The same turns and mirrors carry the whole set onto itself, and each row onto the other rows of its family. Which rows share a family with each named row? Give them in list order.
These 15 rows form 3 families of 5 rows each.
k905: [-36.1 -33.8  31.5 -12.4 -18.8  -3.6 -16.0   0.1   7.1   9.0]
k469: [-28.4 -29.9  31.5 -25.9  -1.5   2.6 -20.5  -6.0  -8.6   8.3]
k873: [-43.2  16.0 -28.7   8.0 -16.3  -4.6  33.0 -25.1  -9.5  28.2]
k871: [ 5.1 33.9 10.5 34.1 20.8 12.9  0.1 10.8 30.0 24.6]
k91: [ -6.7   1.3  -8.1 -32.5   1.3  24.5  27.5 -13.3   5.3 -36.7]
k87: [-30.7  34.8 -20.6  -2.7  -5.5 -13.6  25.2 -43.2   2.8  28.8]
k901: [ -4.7   2.8 -16.7   9.7   8.1 -33.5 -39.8  21.6   3.1 -11.7]
k878: [ 14.3   2.0 -12.4 -31.4 -24.9  24.1  14.6 -17.6   6.1 -25.8]
k983: [-1.9 42.0 14.7 39.9  6.8 23.8 -1.0 13.8 10.4 15.1]
k904: [-41.5  33.3 -30.2   3.6   1.2   1.4  30.5 -24.0  -2.3  29.4]
k217: [ 14.8  -2.7 -24.8   5.7   9.9 -32.6 -27.1  21.6  -4.0   4.1]
k965: [-25.9 -26.3  42.1  -5.8  -2.8  -0.5 -18.2 -10.6 -19.2   8.1]
k929: [ -7.0   8.1 -13.5 -38.7 -19.5  29.5  17.5 -18.8  14.3 -23.1]
k880: [  0.1   6.1 -20.4  19.8   2.6 -44.2 -26.2   7.2   6.0 -16.4]
k158: [ 9.0 22.2 14.6 38.1 18.3 18.9 19.2  5.5 28.0 18.1]

Which other rows belong to the same family as k983? k905, k91, k87, k217
Which other rows belong to the same family as k469? k871, k901, k904, k929

The same turns and mirrors carry the whole set onto itself, and each row onto the other rows of its family. Which rows share a family with each named row? Give them in list order.
These 28 rows form 7 families of 4 rows each.
k961: [-54.9  -6.3  14.4  19.9  20.6   2.5  -1.9 -30.5  21.3 -17.9  35.8 -46.2]
k852: [ 57.6  17.3  -4.0   1.7  17.7  -9.0 -15.1 -41.0  19.2 -32.9  -4.8 -19.1]
k360: [ 52.1   8.5  39.1  19.4 -20.7   0.8   0.8 -27.7   4.5 -16.7  -9.0  -0.8]
k840: [-52.2 -14.1   8.9  13.8   7.7  -9.1  -0.5 -24.8  26.1  -0.2  31.2 -41.7]
k773: [-57.3 -26.4  31.6   6.1   5.9  -1.7 -26.2  -8.3  -4.9 -14.2  -2.4 -30.9]
k549: [-58.0 -27.2  22.5  11.0  -2.9 -12.5 -36.9 -11.5   3.9 -34.4   4.5 -16.7]
k675: [ 57.1  13.4  33.8  18.9 -16.2  -3.7  -9.5 -29.4  -9.2 -24.7  -6.7 -11.4]
k162: [ 48.5  27.8 -11.5  14.1  12.8  -8.1 -20.6 -36.1  18.5 -39.0 -15.9 -17.4]
k336: [ 45.3  16.5   3.6   2.5  10.1 -11.1 -10.7 -44.0  26.2 -63.7  -5.6 -18.6]
k207: [-52.5 -14.3   2.2   3.4   2.9  12.4 -20.2 -27.9  26.0 -18.1  32.9 -47.7]
k879: [ 49.6  18.3  -6.4   5.7   8.7  -6.1  -1.8 -37.7  22.7 -48.6  -9.8  -7.4]
k316: [-61.6 -16.2  29.9   7.3  -1.0  -9.1 -33.0 -12.7  -5.7 -29.6  13.6 -26.4]
k171: [-49.6  -6.3  10.7   7.5   8.3  12.4  -3.8 -20.7  21.6  -8.9  39.8 -46.0]
k825: [-39.4  -3.1  17.3  18.8   9.3   0.0   7.3 -39.1  30.0  -0.6  33.3 -58.0]
k958: [ 49.6   0.6  34.2  30.6 -17.6  -8.2  -8.1 -18.8 -10.3  -9.7   2.1  -2.2]
k474: [-52.8 -29.9  28.5  -1.4  -2.0  -3.0 -14.0 -23.9 -20.0 -13.9  23.3 -23.8]
k438: [ 53.8  11.2  27.2  30.4  -7.4   2.1 -17.1 -26.0 -11.9 -30.9   0.9   7.1]
k240: [ 48.8  15.5  23.3  25.5   4.0 -19.3  -5.2 -21.4 -15.0 -41.5 -18.3  -1.1]
k681: [ 44.7   6.4  34.1  25.0 -14.2   1.8   1.7 -12.2 -18.2 -20.8 -13.2   2.9]
k63: [-52.2 -29.0  17.9  10.2  -4.3  -3.9 -32.1  -8.5 -20.8 -22.3   1.4 -10.2]
k409: [ 40.8  20.7  -9.2  -1.1  21.6 -12.3 -24.8 -36.6  29.5 -54.5   2.1 -12.7]
k159: [ 51.0  19.6  25.3  32.0  -4.8  -7.2  -6.5 -29.9 -16.8 -21.4  -6.8   2.1]
k34: [-47.2  -6.3  21.9  10.6   7.3 -16.2  -4.6 -34.6  24.8   2.5  39.2 -41.1]
k422: [-43.3   4.7   2.2  11.0  16.8  -3.1  -9.3 -38.6  21.0  -0.5  41.2 -52.0]
k367: [ 43.0  29.8  -6.7   6.7  22.4  -1.9  -9.9 -34.6  24.9 -51.4  -1.6 -34.2]
k968: [ 50.0  36.6   2.9  19.6   4.9  -3.9  -9.8 -28.1  29.2 -28.1  -9.4 -19.7]
k710: [-57.7 -23.7  27.6   1.8   3.1  -0.6 -27.5 -14.1 -10.2 -38.7  -9.0 -12.8]
k744: [-54.1 -28.6  25.8  -4.4   5.6   0.6 -21.7  -6.7 -15.2 -26.0   9.8 -32.1]

Which other rows belong to the same family as k159? k162, k171, k744
Which other rows belong to the same family as k681? k63, k422, k367
Which other rows belong to the same family as k207? k474, k240, k968
Which other rows belong to the same family as k879? k840, k675, k316
Which other rows belong to the same family as k34? k360, k549, k336

The same turns and mirrors carry the whole set onto itself, and each row onto the other rows of its family. Which rows share a family with each named row? Give them in list order.
These 32 rows form 4 families of 8 rows each.
k803: [  5.7   5.0   0.2  13.0  10.2  23.5  14.6 -11.4  20.2  58.7  39.3   6.5
  16.4  -0.1  15.4  31.8  -6.9  41.0   2.1 -27.9 -31.6   3.0  29.5  20.8]
k220: [ -8.1  43.3  -0.7 -11.9   6.5  34.2  -7.5  20.5  23.4  39.3  28.1   9.8
  27.1  -6.9 -20.0  28.4  10.1  60.8  -0.9 -35.1 -15.9  36.4  41.1   6.2]
k590: [-18.6  37.9   3.9 -27.6   0.4  16.5  -4.0  16.9  10.1  41.8  31.5  15.5
  24.3   6.2 -23.4  36.3   3.9  71.2   5.2 -33.1  -8.1  19.5  31.5   5.3]
k172: [  6.5 -35.5  12.8  -4.4   9.4  29.2   0.2  14.7 -21.2   9.1   9.7  28.9
 -18.7  11.6  -0.8  21.9  21.6 -71.9  48.6   6.3  -3.2  28.8  -7.8  -4.2]
k746: [  2.0  26.9 -19.4 -16.0   9.4   7.8  -7.0  -6.1 -22.4  37.1  19.9 -11.3
  29.0  16.3 -20.8   7.3  -7.3  57.1  -3.1  -3.2  -8.8  32.4  43.8  -3.3]
k302: [-21.9 -23.0  17.9 -33.8  21.1   7.6 -17.7  14.2  28.9  15.7   5.9  52.8
 -31.9 -17.4 -11.1  28.7  44.5 -52.4  34.0  12.5  -5.7  15.3 -11.3  10.4]
k214: [ -1.8  33.9 -20.8  -3.0  21.0   8.9  -1.9  -7.5 -14.1  50.9   4.2 -13.4
  27.8  10.4 -24.5  12.9 -16.9  44.5   0.9   8.2 -15.6  40.5  40.4   9.4]
k963: [ -0.4 -36.8  18.0   9.4  24.0  30.9  -3.3  24.4 -28.4   3.0   3.3  41.5
 -15.6  16.4   5.2  18.4  15.3 -52.5  41.5  12.2  -4.3  27.6 -19.0 -14.4]
k547: [-18.3  10.1  16.2 -25.8   2.6  22.7 -33.9  47.4 -22.1  -2.0  -9.5  45.8
 -10.2  13.6 -35.3  13.8  19.4 -42.0  33.8  11.3  -2.9  39.0 -23.9 -22.0]
k168: [  6.8  30.4  -7.7  -1.1  21.8  12.0 -14.8   4.7 -11.4  42.1  11.6 -10.3
  27.0  13.7 -14.7  12.4 -17.9  50.9 -14.2  -3.7 -29.3  26.6  44.0   3.5]
k850: [-17.5 -25.1  10.2 -41.5  15.2   9.5 -17.6  34.7  14.3   6.7  14.1  50.2
 -26.4 -29.3 -12.9  27.3  48.1 -56.1  31.3   4.8 -13.5  22.7  -0.2  17.8]
k848: [  6.8 -13.1  -4.2  -7.6   5.1  10.6  14.8 -22.3   8.4  64.1  36.0  -1.6
   1.2  -1.0   7.0  29.7  -7.6  46.6   8.7 -22.3 -20.3  -0.7  36.5  19.9]
k535: [ 26.6  22.0 -16.3   8.0  -2.8  18.3  12.7 -21.5   9.2  37.5   8.7  -0.8
   8.8 -15.6 -10.2  31.1  36.2  38.5  -9.4 -18.6 -35.0  21.6  42.8   7.5]
k787: [-15.9 -34.0   9.9 -23.0   8.8  10.2 -22.6  35.2  18.1  16.8  10.1  45.9
 -23.4 -25.9  -3.2  19.7  50.4 -54.6  42.4   5.5   2.1  21.8  -5.8  15.9]
k423: [-20.7   5.4   8.2 -21.7   8.4   3.6 -35.4  55.9 -18.3   1.7 -22.2  51.8
 -13.9   4.6 -24.7   8.3  32.5 -40.2  24.9  13.3  10.2  25.8 -13.1  -9.3]
k867: [-18.0   2.5  13.1 -23.4  14.0   8.8 -33.8  43.5 -19.5  -3.7 -18.1  54.7
 -18.4   0.8 -29.1  13.8  29.0 -34.9  19.5  20.5 -15.7  25.9 -24.0 -16.6]
k69: [-28.6  -5.6  15.6 -48.6  22.9  17.2 -30.0  54.8 -10.5   7.7  25.8  31.6
   1.1   9.9 -19.3  13.8   2.1 -62.1  41.1   4.4   6.8  39.2   6.0  12.0]
k146: [ -4.5   4.6  -7.1   5.2  14.9  14.1  24.2 -16.2  15.7  74.0  25.7   4.5
   5.4  -2.5   3.1  35.5 -18.6  36.7  11.9 -18.6 -22.2   5.9  30.2  30.4]
k301: [-32.8  -5.1  16.0 -45.5  45.7  13.2 -18.7  41.8   1.0   3.2  22.4  37.9
   3.5  16.7  -9.0  16.8  10.2 -58.7  37.5  11.3  21.9  37.4  10.7  11.8]
k347: [-21.3  47.6   4.0 -14.3   8.4  25.6   6.0  18.2  21.4  51.7  17.8  14.2
  23.7  -2.1 -29.0  47.6   2.4  61.6  13.0 -30.1 -11.1  33.3  29.7  16.5]
k234: [-14.0 -24.4  17.4 -32.4  -3.6  13.3 -17.1  23.1  13.6  16.8  11.6  48.0
 -30.5 -18.4 -13.0  30.1  39.1 -61.7  40.0   2.6 -20.1  12.8 -18.8  10.3]
k315: [  6.3   3.5  10.3  -2.1   9.1  17.0  15.3  -3.1  11.0  69.7  27.3   4.1
  16.5   3.7  18.1  37.9 -16.2  46.3  11.9 -29.7 -20.2  -1.8  29.8  21.5]
k381: [ 24.5  24.0 -19.6  -3.8  -9.7  16.7   8.3 -25.2   6.9  42.1   3.5  -5.6
  19.1 -21.6 -11.1  24.9  43.1  45.6   4.5  -9.1 -23.8  33.5  34.6   1.2]
k769: [-26.7 -17.4  12.4 -33.4  36.6  27.8 -13.4  55.6 -11.7  -0.5  33.6  40.3
   6.3   7.7  -1.0  15.0  10.1 -56.9  42.3  -1.5  14.1  43.0   9.3  11.4]
k184: [-24.9  12.4  15.6 -22.0  21.9  16.9 -26.4  35.4  -9.5  -2.7 -20.7  56.7
 -17.1  16.5 -29.6  13.0  26.8 -35.3  25.3  18.3   8.3  33.0 -22.8 -23.8]
k498: [  2.1 -32.8  18.3   1.5  33.6  27.3   2.9   8.7 -12.3   5.8  -1.3  35.9
 -20.7  21.7   3.5  24.7  24.8 -60.0  44.7  13.6  12.7  30.4  -4.2 -10.0]
k801: [-30.0 -11.8  15.4 -24.8  28.2  12.6 -27.7  59.9 -11.2   3.3  23.5  38.5
  16.1  13.9  -1.3  12.2  14.5 -52.7  45.1   6.1  22.1  35.8  -0.9  13.7]
k333: [ 11.8  25.5 -15.6 -10.3  13.5   6.1  -7.8  -3.2 -19.5  55.3  -0.1 -11.7
  21.2   8.9  -7.1   4.4 -19.4  48.0  -7.8  -0.5 -16.6  21.7  40.3   1.7]
k487: [ 16.9  26.1 -13.9  10.3  -2.6  19.6  24.1 -29.5   9.9  43.1   2.8  -2.3
  14.1 -14.1 -22.5  45.5  39.5  41.5  12.7  -8.5 -26.0  34.0  29.8  11.0]
k406: [ 20.3   8.1  -7.4   0.3 -12.6  19.2  16.1 -30.2   6.0  37.0  18.5  -0.5
   9.6  -9.1 -13.9  40.2  42.2  55.9  11.3 -16.6 -23.2  22.8  30.7  -1.6]
k523: [  5.3 -41.6  22.9  10.4  18.4  15.6 -12.7  29.4 -22.0  10.3  -6.5  34.7
 -17.8  12.9   5.6  24.6  27.6 -55.0  45.7  12.9   3.9  19.6 -11.0  -3.3]
k515: [ -7.9  42.0   9.1 -20.7  -1.4  27.7  -1.0  15.8  21.8  43.7  27.3   9.2
  39.3  -8.3 -12.2  41.3  21.3  63.2  15.2 -33.9  -9.9  32.4  30.5   8.8]

Which other rows belong to the same family as k963? k850, k867, k315, k381, k769, k333, k515
Which other rows belong to the same family as k523? k803, k220, k168, k535, k787, k423, k801
Which other rows belong to the same family as k406? k590, k172, k746, k547, k848, k69, k234

The same turns and mirrors carry the whole set onto itself, and each row onto the other rows of its family. Which rows share a family with each named row? Give them in list order.
These 32 rows form 4 families of 8 rows each.
k155: [  3.8 -17.7   4.8 -45.5 -42.8   7.4 -28.4 -11.4  -8.4 -11.7   8.0  26.7
 -13.7  -0.5]
k140: [-20.4   0.6  17.2  -1.1 -47.7 -25.3 -11.5   7.7  16.4  15.8  33.3 -23.7
 -16.4 -16.5]
k770: [-15.4  12.0  -9.6  39.9  25.2 -14.6  23.5  20.5  -2.8  18.5  -3.1 -24.4
  26.7  17.2]
k431: [  7.7 -12.2  27.1  -2.8   5.3  -0.3  13.6   1.5  20.8  12.5  43.7  13.7
  -7.9  46.9]
k936: [-25.5  10.5 -27.3   1.3  -9.9 -20.8 -30.8  -5.9 -39.1  -0.9 -31.6 -25.1
  -3.8 -23.7]
k781: [-25.7   7.7  10.6  -3.2 -47.2 -34.1  -1.1  20.0   8.4  17.3  26.7 -32.4
 -11.3  -7.4]
k201: [ -2.9  -5.8  17.3  -4.0  12.2  14.3  19.9  -3.2  25.5  10.1  39.6  20.0
 -12.6  38.1]
k331: [ -5.8 -29.4  22.6   0.2  -5.9 -40.8 -22.6   9.9  -7.0  32.2 -37.1  11.2
   0.0  21.0]
k153: [ -3.6  -6.7  20.5 -54.4 -18.1   3.4 -30.0 -20.7 -22.9  -8.1   0.7  23.6
 -13.9  -6.5]
k596: [-22.8   2.1  -5.0  50.3  24.8  -2.8  16.2  17.5  -2.0   8.4   5.1 -36.1
  -2.2   7.7]
k488: [ -5.2  22.6 -27.4  -4.5 -14.0  31.5  16.5   0.7  -4.3 -26.2  43.0 -10.4
  12.2  -4.7]
k252: [ -6.0 -28.0  20.4   5.0   8.7 -49.5 -17.7  10.5  -5.8  31.4 -22.6  17.2
 -12.4  23.4]
k551: [-15.9  25.0  -6.2  39.0  19.9 -15.3  17.4  28.2   5.0   8.1  -1.5 -33.4
  13.7   9.8]
k598: [-29.1  -1.2  21.7  -7.8 -28.5 -21.0 -18.9  15.3  -1.5  29.5  39.0 -29.2
 -24.0 -13.7]
k327: [-14.6   5.7   0.0  35.6  22.5  -9.8  22.8  23.6   5.6  23.8  12.7 -35.3
  24.0   5.8]
k580: [-12.0  25.1 -18.2  -7.8 -21.2  43.3   8.3  -4.0 -10.0 -25.9  27.0 -15.7
  16.3 -10.4]
k404: [ -7.0 -21.0  27.0   3.5  12.7 -29.9  -4.9   3.7 -12.9  40.8 -33.6  10.9
 -25.8  12.8]
k117: [  6.7  -9.0  27.0 -18.0   7.4  11.5  11.5  -8.5  17.3  -1.3  44.6   6.3
  -1.4  43.5]
k370: [  1.7  -2.1  -5.0   3.8  36.3  20.4   5.3 -18.0 -23.5 -27.9 -33.2  17.4
   7.3  16.6]
k103: [ -4.4  20.4 -32.0 -12.2 -19.0  24.5   3.9  -3.5 -17.8 -20.3  41.1 -24.3
   9.8 -13.7]
k899: [ 14.7 -14.1 -16.1  -2.1  28.9  25.3  -5.4 -10.0 -20.4 -11.0 -21.9  33.2
  23.8  25.0]
k215: [ -5.2 -35.4  29.0  -1.5   9.4 -32.3  -7.8   9.3   4.1  26.2 -37.5  12.4
  -3.6  26.0]
k61: [  5.7 -20.9  -3.7 -48.6 -31.4   3.6 -25.2 -16.3 -19.3 -20.6  -7.6  22.2
 -17.3   6.2]
k410: [  0.7  -2.5 -13.8  -1.9  34.5  20.0   0.2  -0.4 -32.5  -9.9 -28.1  25.0
  22.6  29.3]
k600: [-15.7   4.2 -15.9   2.1 -25.1 -19.5 -29.0  10.6 -41.8  -5.7 -35.4 -17.0
  17.2 -26.1]
k526: [-22.0  -0.7  18.9 -21.7 -46.0 -35.9   2.6  10.3   5.6  24.3  24.6 -24.5
 -16.5 -10.7]
k462: [-19.5   7.6 -31.4  -3.5 -23.6  -7.8 -19.7   9.8 -33.0  -5.7 -36.2 -14.5
  20.8 -29.0]
k44: [ 13.1 -12.8 -22.9   7.0  35.6  27.8  -5.0  -4.6 -19.0 -19.4 -20.4  11.0
  24.0  22.8]
k992: [-16.2  -4.6 -30.6   4.0 -16.6 -18.3 -13.5  14.3 -30.3   5.3 -40.5 -19.9
   7.1 -31.9]
k92: [ -2.7 -15.1  41.9  -5.4  18.1  22.9  16.2   3.9  13.8   1.9  38.0  14.3
 -12.5  24.1]
k300: [-22.0  17.5 -11.7  -7.7  -5.8  30.1  -8.9  -5.5 -10.9 -42.0  38.7 -23.2
  10.7 -11.3]
k991: [ -2.5 -25.0   7.9 -40.2 -33.7   9.9 -26.7 -21.0 -21.7  -3.9   7.8  34.1
  -9.1   2.2]

Which other rows belong to the same family as k404? k936, k153, k596, k598, k370, k92, k300
Which other rows belong to the same family as k770? k155, k431, k781, k331, k488, k899, k462
Which other rows belong to the same family as k61? k327, k117, k103, k215, k526, k44, k992

